Each path below is one point turned by a fixed rotation once a step. After each direction that follows a path, write how fast that rotation turns it, in degrees per step (0 if it stays still).
Each turn is a multiple of 5 degrees from 10 to 175, or 0.
Each row of a path follows its step; steps can be skipped.
Path 1:
step 1: [-20 -29 -30  -8  -3  -3 -28  11 -14  18  21 -10   4  10  33   3   6 -36
  14   5 -14 -22  -2  19  14   5  11 -19  27  14  -1  -6 -19  -6   6 -45
 -35  -8  -5 -13   4 -17  18 -13 -14   1  12  14  -9  -6  -8  23   2 -16
  18  -6  -6  41  14  -8  -9]
step 2: [ 26  10   5  14 -27 -24  -9  23   0 -13   3  -9  19 -44  22  -1 -17   4
  -2  29   2  17  -8  31  13   6  53  -4  -7   3  -9 -21  34 -21   9  19
  -8 -19  13  13  -2 -22   1  -4 -31  10  -4 -19   5   5  13  -9  -9  -1
  32   3  -5   0  -7  -6   6]
step 3: [  7 -14   1 -30  -9 -17  -5   4  -4  38  12  27   2  -4 -13  12  14  -5
   2  -5 -21  22 -18   4  -4   1  -1 -22  14   3   9  41  13 -10   1  38
  -3   0  11   8 -53  12   1  25   3 -14   1  21  -1  28   7   6  -5   7
  25 -14  33  18  19   7 -21]
step 4: [ 16   3 -18  -1   3   9  -4 -30   0  34  20 -21  47   2 -16   1  -3 -14
   2  30   2 -12  13   9 -13  16  -9 -12  -1  39  -9  10   7 -11   9   4
   8 -21 -18   8   1  -1  32  11  11  11 -28 -18  -4  -9 -28 -23  23   0
 -11 -10 -25  39  12 -11   8]
step 5: [ 29  15  -5 -15 -34   6  18  25  34   5   4 -15  23 -23 -15 -12 -16  22
   5   7   5   5  -4  -5   1 -20   8  10   1 -23  19   6 -18  -7 -15  -3
  34 -26  15  15 -26  23  25 -29  15  -5  -2   4 -13   9   0  -4 -21 -23
  10   2  -5 -16  -9   3  40]
step 7: [ 13   4  10  35 -14   8 -27 -28 -16 -13  -5  -7   5 -17  35 -21  20 -18
 -11  25  14  19 -12   4 -21  18  24   3  -2  21  14  20  18   4   8 -11
  25  20  13  -5  21  14   6  -6   5 -16  -9  -3 -27 -27   8 -17 -10 -11
 -12 -16 -24  13 -31 -15  28]
step 8: [  2 -15 -22  11 -23 -38  -9  20 -23   1  10  -8  -3   4   6 -18 -19 -22
   7 -20 -38  10 -16  -6   9   7   7  27  29   1   8  40 -40   1 -22  -3
  -4  -3 -14 -12 -13   1  23 -10 -15  -5  21  23 -12  -4   5  13 -36  -9
  11  -7  14 -20  -9 -12   4]
step 9: [ -1   6  -5   7  -8 -29 -33 -25   7  13 -15  -9   7   4 -17  -9  -6 -20
  -2  36 -17   9  27  17   9  14  18  -2  29  32 -22 -10  20 -30  -2  -1
  -2   3 -10   0  16 -32 -26 -29 -17  11 -14   7  36  -8   0  16  -8   2
  -1  16  21  27  -2  18  -2]
step 10: [ 24 -16  47  -5 -28 -16  -8  -5   9  20 -11  -2  -7 -28 -33  -9   9   1
  13  16   9   4 -22   2 -12  12  21 -10  -3 -14  33  11  13 -28 -21  21
  15   2  17   2 -14   9  10  28 -12   9  28   6  -1 -14  13   1 -20  12
   5  -9 -29  16 -21  20 -19]
step 12: [ 17  34  -5   2  -3 -23  19 -19   7  10   6 -36  13 -17  -6 -36  -9  34
 -21  19  19 -12  21   3 -21  31  -4 -12  12   2 -14  -4  30  13  19   6
  27 -17  24   7   7   6  -6 -36  21   7   8 -12  -8  -5 -15   8  -3   8
  11  12 -11   6   1  19  27]
step 15: [ -4  -3  28  18 -33 -12  -6  18 -24 -11   9 -12  -9   4  -8 -35 -12  14
  -3   9 -12  34   4  -9 -49  -8  11  -7  -4  14 -23  22   3  14   7  16
   7  11   7   7 -20  -1  -2   1   9  -3  10   9   8  -4  -1   9 -29 -16
  31  -8  -9 -44 -38   8  15]
Directions:
[ 0  1  0 -2  7 -4 -3  5 -4  8 -4 -1 -5 -4 -6 -7  3  8 -3  6 -2 -2  3 -3
 -3  0  3 -2 -8 -9  9  4 -5 -8  9  3 -2  4  3 -2  5  5  9 -2  0 -1 -8  0
 -2  2 10  9  2 -1  5 -3 -1 -9 -4 -3  2]
145
[12 -1 -5 -1  1 12  8 -9  1 -2 -6  3 -6 -2  2 -2  4  2  3 -2 -6 -6 -8 -8
  1  2  1 -5 -3 -1 -9 -1 -5 -4  8 -4 -1 -1 -6  2  1 -7  0  1  1  6  5  4
  6  1  4 -1 -4 10  4 -5  4 -1 -2 -1  6]
0
[ -5 -10  -1  -7  12   2  -1  -7  -3   5  -9   4   4   7   4  -1  -5  10
   5  -6  -7   6   2  -1   1  -2   6  -3   4   1   3   1  -2  -3  -8   3
  -5  -2  -5   0   0  -1   3   4  -2  -5   9  -1  -2   4  -8   8  -1  -6
   0  -2  -1  -1   5  -1   6]
145
[  3   5   2  -5  -9   0   1  -1  -2  -1   6   1  -1  -3   2   0  -1   2
   5  -7  -2  -4   4 -11  -2  -3  -1   5  -2   7  -2  -2  -4  -1 -11  -2
   2   0   6  -6  -8  10  -1   5  -1  -8   7   5   0  -3   9  11   8   2
  11  -4   0  -1  -2   1  -1]
145
[  3   6   2  -2   1   1  -5   3   0  -7  -7  -7   5  -4   3  -3   2   3
   4  -6   4   7   5   0  -2  -5 -10  -8   1   7  -7   7  -1  -4   2  -4
   1   5   4  -2   9  -4   1   0  -7   7  -8  -2  -2  -6  -5   9   2   4
   1  -5  -2   7  10   1  -2]
140
[  3  10   3   2  -1   1   4  -4   5  -3  -2  -1   6   5   3   0   2  11
   0   4   3  -3  -5  11  -6   3  -6  -2   2  -9   9   1 -14   4  -3   0
   2  -2  -7   1  -1  -1  -1   0   4  -8  -1   1   1  -9   3  -2   8   3
   2   4   1   3   8   7   3]
55
